(in the rows, 128 means zero)
The rows below come in pairs that one turn or mirror swaps. Which row does each named row swap with?
The rows were stretched afterwards, more along some directions than others.
dulad: [117 133 110 119 128 126 129 115 116 137 116 106 128 118 132 142 132 123
 133 107 153 138 130]
Gol: [198 115  95 138 134 155 133 174 116 103 146 118 121 111 127  91 139  61
 188 108  83 135 143]
kiro: [159 120 150 114  93 133 136 113 115 110 153 108 132 139 157 103 168 126
 113 106  96 147 150]
leb: [125 139 122 122 131 121 117 125 119 128 122 105 153 109 146 133 113 104
 156 114 134 134 129]
zeded: [165 169 145 149 122 120 134 145 149 131 133 128 166 118 151 107 123 126
 165 140 114  92 105]
befof: [151 115 137 133 149 124 144 157 105 107 115 142 100 140 143 110 136 162
 153 132 131 142 126]
kire: [210 129 109 131 127 151 134 185 108 102 157 112 135 104 142  80 141  58
 203 116  79 129 137]
Sel: [206 128 111 121 121 151 125 181 108 100 162 117 129 105 137  82 134  61
 195 114  81 135 145]
kovup: [109 109 145 125  99 112 132 128 144 133 130 152 114 143 140 146 127 128
 105 113 127 148 122]
Lum: [161 115 138 124  92 138 137 121 110 115 145 107 130 138 149  91 182 116
 121 111 112 143 159]
Lel: [148 117 131 134 133 117 153 148 109 107 113 142 103 142 144 104 139 158
 161 130 132 139 123]
zamu: [131 107 140 113 120 132 119 162 113 139 146 131 128 112 115  87 148 123
 165 134 158 144 126]
Vuvo: [134 116 153 113  67 125 152 124 132 110 129 121 142 105 145 120 152 139
 113 122 114 110 127]
tavot: [142 122 127 145 152 124 143 148 107 100 112 143  98 136 138 122 131 146
 143 122 112 141 122]
Giben: [172 173 140 165 114 110 154 130 149 115 114 113 187 129 174 111 131 127
 157 131 112  78  95]
gekur: [132 124 153 121  65 117 149 130 133 113 142 129 136 109 138 119 152 143
 118 119 101 125 118]
tebe: [212 139 108 141 141 162 131 178 106  96 163 123 128 115 135  77 144  74
 184 106  65 134 135]
bedad: [197 124 103 122 125 161 131 188 109 102 169 119 108 106 129  95 136  79
 187 104  76 139 135]
Fuvo: [212 129 108 136 137 159 134 186 106  97 167 123 118 119 142  88 136  89
 185 113  73 135 127]
badu: [144 132  98 100  89 132 132 161 138 124 153 120 117 113 133 102 158 154
 160 131 154 119 128]
viz: [115 142 122 135 129 122 121 116 122 125 134 112 138 120 140 136 122 114
 129  93 125 133 124]
zat: [141 127 154 126  78 115 158 121 139  94 143 122 133 121 160 126 156 143
 106 118 107 100 119]
ker: [139 131  94 104  86 134 136 151 139 125 151 122 122 108 129 109 163 149
 156 127 144 116 128]
beme: [128 105 133 120 109 119 141 138 118 137 110 132 114 162 139 131 132 174
 123 146 148 151 130]
vaf: [157 109 128 152 153 120 149 144 118 102  98 140 117 145 148 103 140 144
 152 129 128 130 130]
revu: [208 127 117 136 131 155 132 187 115  96 162 125 126 113 142  81 127  76
 184 107  64 128 136]
Banop: [163 112 123 119  96 155 141 126  96 124 149 104 119 129 126  84 179 121
 134 103 101 156 142]
rema: [143 113 130 139 143 121 153 145 112 107 104 144 106 140 147 112 136 143
 159 125 126 138 127]
tunad: [153 106 135 115 105 147 143 111 105 127 140 106 114 135 129 101 172 121
 129 116 113 159 155]
gafo: [161 107 153 119  95 142 133 129  98 127 144 109 140 125 131  94 169 112
 130 113 106 150 160]
Rumer: [117 101 146 129 119 124 130 144 138 114 141 150 102 157 144 131 119 118
 115 114 125 145 120]
Dakud: [165 103 138 110 106 144 136 116 105 123 136 101 132 126 134  91 177 106
 136 109 113 157 170]
Muma: [142 125 149 119  95 122 132 117 141  92 128 126 124 119 152 121 154 134
  96 122 112 110 136]
nuso: [156 120 145 125 111 133 134 110 107 114 142 117 133 143 145  94 176 120
 118 123 116 157 154]
bebu: [108 144 117 140 143 116 133 109 121 123 119 112 137 131 159 142 120 124
 135 112 126 128 114]
biko: [158 157 152 147 108 109 143 147 151 130 131 121 173 125 160 116 111 148
 157 139 131  87 100]
Tipes: [124 147 107 140 134 125 128 108 128 129 107 108 147 119 143 136 137 100
 148 108 132 123 136]
zarek: [108 101 132 127  88 117 136 134 140 126 138 150 101 165 132 138 146 125
 104 116 135 138 121]
Leti: [209 126 105 136 131 156 127 181 118  99 154 125 120 113 136  87 136  62
 188 120  82 132 137]
Los: [118  92 141 120 113 134 129 143 136 116 141 147  81 159 139 138 131 120
 101 115 116 150 131]
lik: [131 124 149 122  69 127 154 119 131 108 132 125 150 104 152 121 159 139
 110 118 101 110 122]
Feven: [141 111 124 135 145 127 138 159 108 109 118 148  87 132 134 122 134 162
 154 126 125 144 126]
sona: [137 114 124 147 158 127 132 151 107 107 111 147  89 144 130 114 129 144
 144 128 120 142 129]
muk: [199 136 103 139 142 162 130 175 113  93 162 126 129 114 137  77 134  75
 179 109  69 122 129]
fum: [146 126 133 120 109 122 132 142 117 147 145 125 145 115 128  87 170 131
 158 134 157 142 121]
kodeg: [162 167 139 151 118 109 146 137 154 124 128 128 147 140 156 113 129 151
 163 137 136 100  96]
lov: [132 104 134 105 110 142 129 157 107 133 147 123 129 107 122  80 168 135
 154 128 150 139 125]
nudag: [162 163 144 138 122 122 135 132 149 120 131 114 160 127 149  95 133 129
 153 128 130  89 116]
Koris: [139 125 152 105  76 118 150 124 126 120 140 114 124 105 133 123 159 158
 127 137 123 124 118]
Zuloz: [139 107 122 142 140 126 144 146 105 108 107 143 105 138 143 101 144 151
 156 117 130 146 128]
segep: [109 135 119 129 132 117 124 118 132 133 122 114 135 125 144 145 117 130
 139 119 152 125 132]
feda: [152 120 153 121  76 109 161 125 141 100 130 112 134 115 156 122 155 142
 121 127 111 106 117]
kudob: [167 168 156 152 128 116 132 136 148 124 131 129 162 128 147 111 121 132
 143 134 128  96 106]
vosab: [158 119 140 135  96 135 139 118 109 119 140 114 128 143 151 101 183 122
 116 119 105 146 151]
doluf: [126 107 137 111  99 129 128 142 112 141 134 130 153 123 119  86 170 126
 145 135 165 133 130]
gog: [144 112 120 134 159 128 142 151 103 107 113 138  91 132 133 111 133 145
 159 132 131 144 132]
pedug: [156 182 142 156 112 109 138 136 159 122 135 127 168 116 162 120 134 139
 137 130 120  86  98]
Sugu: [175 163 142 143 102 120 137 145 155 126 135 124 160 123 153 107 137 135
 145 117 125  91 112]
mobar: [119 102 127 106 107 126 136 145 118 140 114 132 106 151 131 134 122 172
 129 141 155 157 132]
tope: [110 143 123 137 134 129 129 110 116 144 117 119 144 124 137 140 124 124
 125 106 127 148 128]
sivi: [115 136 125 123 131 122 125 115 126 121 118 101 138 122 143 137 112 107
 132 110 130 123 128]
bofuz: [149 126 164 122  75 110 145 124 142  92 137 112 152 108 169 114 151 138
 111 123 101  96 125]

gekur swaps with nuso
Vuvo swaps with Lum
Tipes swaps with Giben
muk swaps with sona
kovup swaps with fum
Muma swaps with Banop
bofuz swaps with tunad

The rows below come in pairs that one turn or mirror swaps. Which row does each named row swap with?
The rows were stretched afterwards, more along some directions than others.
fomig: [132 121 152 165 155  92  82 111 129 170 132 118  55 132 140 138]
riva: [126 125 113 148 146 118  81 145 106 167 138  61  81 146  97  81]
zetol: [180 103 109 141 140  80  63 103 147 186 118  94  37 165  65 113]
gapu: [113 134 122 150 162 126  61  83 164 168 161  99  24 138 141 100]
naz: [159 114  99 114 158  92  67 101 178 152 170 111  18 122 103  99]
vovam: [170 103 116 117 170  92  72  95 195 194 165  99  27 153  83 132]
resiz: [148 112 127 108 148 130 126 138 141 171 158  94  71 143  92 102]
vol: [207  89 108 136 157 119  60 112 165 141 166  67  54 146  84 168]
Vem: [184  74  95 115 155 118  52  95 178 122 193  71  43 102 103 105]
mitov: [189 140  95 132 170 107  33 102 163 136 173 106  37 158 103  97]
Kote: [162 104 119 148 155 143  83  97 178 157 173  83  37 157  84 105]
keni: [195  95 119 137 146 133  78 110 140 112 135  88  59 123 118 130]
Sopo: [110 110 142 133 161 106  59 121 117 193 145 112   6 116 127  89]
rukat: [167  85  88 108 147 114  92 114 149 150 172  82  96 156  76 136]
ges: [122  80 128 125 141 138 101 117 129 176 158  78  87 140 120 130]
Vabu: [141 131 114 123 166 114  55 110 142 126 155 109  53  89 123 117]
Lop: [157  95 114 137 155  94  38 100 141 146 141  90  26 134 105 134]
Pigi: [149  93  93 147 120 101  81 148 108 167 151  76  69 152  81 142]
Fop: [135  88 134 115 155 114 107 125 147 189 121  78  40 109  94 130]
letu: [154  80  93 109 174  82  24 105 171 169 157  87  21 108  86  85]
Panu: [150 117 121 134 116  97 101  98 155 182 118  91  52 164  77 127]
dar: [176 109 134 141 154 133  86  63 192 170 170  92  33 158 112 119]
sozo: [ 99  98 140 135 123 118 139 151 102 173 125 111  99 145 128 112]
dela: [139  91 105 135 150 109  46 140 134 190 194  70  39 128  96  96]
Pebar: [139  55 124  95 159 134  88 108 191 147 154 100  47 106 104 110]
sefe: [154 122 129 128 134 109  70 129 136 153 166 126  60 136 104 124]
sida: [172  96 120 163 103 138  92  82 155 134 160  92  70 189 107 145]
Madu: [ 97 101 141 154 121 121  93 115 119 140 167 113  97 134 143 116]
gusu: [154 104  95  83 185 106  39  92 181 158 200 116  25 118  99  88]
fiz: [105 166 128 134 152 120 124 155 115 176 142  78  87 153 115  98]
tus: [146 103 139 128 149  98  78 109 164 172 131  89  31 132 103  87]
mamu: [133  63 111 140 113 126  83 122 130 179 190  90  60 161  99  89]
lado: [179  98 105 138 152 106  64 136 140 144 176  70  67 156  82 104]
vil: [166  65  80 101 154  79  62 119 149 142 158 108  50 108  89 102]
Kof: [152 117 112 167 126 111  49  73 169 156 158 120  60 148 114 110]
vagub: [122 115 128 116 170  97  97 153 113 163 131  87  74 126 114  95]
falu: [164  83 103 148 143  75  64 143 125 188 151  91  35 148  76 127]
lezup: [144 103 131 167 123 102 101  82 147 185 110 108  38 156 100 123]
didok: [147 113 113 168 137 117  77  81 147 154 125  76  34 170  93 123]
kub: [149  86 102 132 115  93  71  98 118 154 144 142  99 152 102 120]
pudo: [143 118 124 127 147 117  92 118 165 163 140 109  49 168 111 100]
muvu: [157  74 114 151 158 127  64  86 178 147 158  62  23 104 126 113]

falu swaps with vil
lado swaps with letu
dela swaps with Vem

